One vector is turned by the same rotation once a step. Each row is the vector after some number of steps, and that number follows the row.
The counts run from 0 to 498.
[117 137 133  91 181  86 135 101 111 110 119 113 193 116 149 131 131 103
 119  94 138 134  98 124  80 135 105 140 116 106 103 148 161 117 114 158
 130 123 153 146 147 133  99  80  92] => 295
[151 118  82 144 123 165 121 114 142 136 135 122 173 141 115 189 117 106
 132  94 123 152 114 115  82 105 169  91 158 181  76 112 110 138  74 150
 122 135 131 162 102 103 145 135 168] => 164
[117 146 121 159 157  83 118 118 126 118 146 126 135 115 128 130  99 128
 162 179 187  76 139 150 133 112 104 132 139 121  99 159 155 110  85  60
 111 102 100 127 142 132 108 170 131] => 79
[124 172 158 169 136 148 145 107 118 144 142 127 135  58 156 128 140 153
 150 165 147  97 189 132 124 101 131 129 168 148 109 156 140 138 112  80
 166  95 147 151 106 116 141 145 162] => 481
[112 105 113 129 117  78 185  90 147  67 142  58 171 117 110 129 101 125
 162 127 144 109  89 115 143 127 131 104  95 128 109 116 129 133 134 118
 110 169 113 119 147 138 124 114  93] => 188
[103 150 140 111 155 141 111 121 131 132 109 113 163 122  73 132 119  91
 111 114 181 132 110 116  84 138  93 111 132  96 134 105 139 137 126 172
 160 154 204 147 120 106 108  80 142] => 175
[125 122 110 153 183 140  90 116 118 106 154 111 144  93 122 144 146 112
 129 144  97 103 135  82 103 154 111  98 159 126 129 102 105 104 107 164
 187 159 157 165 118 155  85 105 171] => 408
[176 180 124 121 125 101 144  98 143 146 103 138  99 120 160 106 115 105
  98 130 120 124 129 149  71 131 114  98 160 142  95  85 113 172  99 148
 130  63 162 138 120 135  86 123 124] => 150
[190 160 118 187 146 105 135 133 133 171 141 144  95 106 201 123 139 165
  98 150  97 112 158 162 138 134 111 106 154 146 122  80 121 117 114 114
 174  88 129 142 133 155  83 123 150] => 130
[103 123 123 174 101 159 132 163 163 150 153 131 113 126 144 157 124 156
 172 158 153 120 171 147 143 105 126 111 158 165 118 144 128 137 106  89
 101 127 128 147  96  98 164 178 147] => 483
[108 126  86 133 163 137  43 144  73 125 187 130 139 163 102 142 137 121
 114 159 148 134 112 111 102 129 131 127 156 103 110 157 134  98  80 141
 109 120 156  97 121 143 103 141 155] => 304
[179 157 105 130 130  95 131  98 173 136 103 153  98 156 165 111 106 114
 117 157 144 121 141 151  79 132 112  68 161 161  92  90 144 145  95 124
 123  63 126 119 138 151 111 128 111] => 151
[147 149 146  88 135 154 133 116 131  93 114 145 122  73 173 118 176 137
 126 105  61 128 129 133 143 147 150 119 142 146 140 121 138 110 154 140
 157 147 123 125 144 170 144  73  85] => 17
[ 75 153 129  76 128 154 104 151 165 107  76 130 141 133 148 158 140 139
 132 177 110 114 165 138 164 108 107 152 148 125 137 155 144 130 125 116
 114 152 165  84 109  96 169  97 117] => 498
[103  97  82 151 162 119 124 129 131 138 159  85 128 138 114 180  95 149
 139 132 104 152  98 132 136 139 129 114 162 112 138 102  60 134  90 176
 116 196 123 121  98 141 103 128 132] => 412
[154 133 112 163 139 127 142 124 182 193 137 109  99 167 183 111  94 140
  84 108  97 152 113 102 139 115 124 121 104 139 140  90 135 123 176 167
 125 107 146 152 124 128  78 150 132] => 134
[120 154 156 125 113  98 166 143  99 119 105 159 133 118 193  81 161 116
 139 115 134 143 122 123 121 100  93 164 142  81 124 129 152 140 152 107
 150  82 100  92 164 164 115 127 122] => 223
[144 121 126 203 109 137 177 101 124 192 133 106 105 101 149 127 111 148
 110 101 113 118 144 140 152 110 157 125 135 171 123 110 110 157 119  95
 133  84 147 150 104  95  97 148 154] => 361
[171 157 119 161 124 168 122 112 141 171 134 143 115 120 145 111 124 143
 109 159 128  91 173 102 132  94 148 120 115 150 134 140 148 100 118 100
 165  89 115 122 115 130 132 186 197] => 357
[114 135 146 143  84 133 159 129 182 109 168 109 100 135 154 116 134 123
 144 116 105 151 137 145 146 145 142  71 123 179 158 136 140 148 161 148
  97 141 183 163 115 109 156 106  83] => 261
[132 113 115 151 119 198 152 114 123 185 151 109 120 120 104 116 144 156
 118 105 155 150 122  87 118  77 171 152 144 124 148 144 109 151 117 143
  92 130 115  88  82 128 179 180 136] => 464
[128 133  95 114 120  94 124 126  85  86 177  76 174 165 128 151  97 153
 119 169 136 105 111 130 170 128 108  97  99 117  97 153 102 102 111 100
 104 156 145 109 124 168 129 130 136] => 307
[135 178 132 140 155 166 106 151 155 204 133 120  99 110 187 128 119 163
  89 132 135 148 166 142 120 100  98 141 150 115 121 123 116 147 135 137
 112 102 168 126  82 128 120 154 133] => 253
[181 166 120 157 156 139 115  94  95 146 186  89 142  72 107 131 142 141
  95 143 159 105 123 129 102  97 131 107 142 149  99 164 121 119  93 131
 119 133 191 168 107 152 114 113 168] => 57
[106 122 122  70 130  83  81 143 128  64 118 155 149 142 102 132 124  71
 156 146 130 132  95 151 120 144 107 140 128 123 109 157 180 114 111 141
  93 164 132 133 170 119 132  93 116] => 297
[190 168 148 121 133 168 130  88 113 107 161 107 128  70 131 126 137 143
 104 107 100 120 149 114 113 126 188  78 128 164 109 144 117 110 119 144
 151 134 138 146  99 178 136 115 125] => 37
[118 147 109 159 144 104 114 119  44 135 146 105 165 104 107 130 121 106
 120 145 160  99 125 134 118 119 105 143 132 110  74 155 113 143  83  80
 121 112 164 129 108  90  87 138 175] => 77
[119 133  91 183 134  89 154  97 170 142 130 108 110 129 168  96 128 113
 129 148 117 124 149 103  87 136 109 101 167 155 127 111 145 141 120 139
 129  76 173 162 122 105  81 136 141] => 382
[153 125 109 155 105 156  90 134 175 108 152 142 105 131  80 147 117  87
 146 153 129 111 149 101 119 156 152  58 146 184 118 120 149 135 112 151
 139 140 148 164 115 113 145 129 155] => 158
[115 140 136 150 129 109 172 138  77 163 111 122 121 115 169  75 154 125
 132  88 130 159 105 140 124 107  95 174 136  66 124 122 103 166 155 116
 118  76 115  93 128 143 106 126 123] => 222
[110 151 154  76 152 132 105 121 110 128  97 133 180 150  91 158 107 154
 129 172 187  88 139 137 146 106 127 135 110  95 103 156 155  92  84  93
 124 128 138  77 121 119 165 127 135] => 74
[120 171 160 104 132 182  95 160 143 166  86 157  91 106 124 114 130 114
  91 110  96 147 147 135 148 138 146 155 114 112 153 124 131 169 179 154
 144 137 162 139  93 105 141 101 136] => 247
[131 127 107 141 179 112 125  92  99 127 158  82 160  74 134 167 127 113
 132 122  92 135 114 135  83 116 161 127 156 170  80 156  97 125  84 153
  96 167 145 154 104 115  91 115 126] => 289
[ 77 110 150 183 153  87 148 127  88 158 186  85 156 141 109 113  93 118
 143 112 171 137 102 135 149 131  98 130 101 104 127 127 144 120 137 109
 110 112 165 159 127  96  89 154 141] => 82
[141 168 162 181 112 129 144 143 102 166 163 130 124 123 120  59 150 113
 126  88 191 160 115 138 105  99  83 124 131  97 138 111 142 179 153 132
 132 100 138 156 134 152  96 131 139] => 454
[ 93 163 136 117 148 119  61 136 157 116 139 142  89 121 103 113  86  67
 120 147 124 136 125 114  96 156 104 108 138 133  95 146 150 139 131 146
  74 120 167 182 100  90  88 138 124] => 278
[ 79  94 170  91 148 127 141 117 136  82  96 125 166 127  82 135 112 120
 166 123 171 112  92 107 138 150 144 119 122  88 146 117 151 109 121 132
 134 154  99  77 134 142 162 119  94] => 193
[125 128 156 140 117 151  98 170  87 157  97 184 127 151 128 112 150 117
 111  84  83 164 149 152 134 161 133 133 129 107 160  88 121 130 152 139
 181  89 164 118 131 106 112 103 160] => 123
[107 108 167 169 145  85 152 103 118  97 151 122 188 116 137 105 125 111
 171 119 146 116 123 119 131 124 115 121 104 151 135 147 188  72 134  81
 151 124 119 164 170 116 118 144 156] => 84
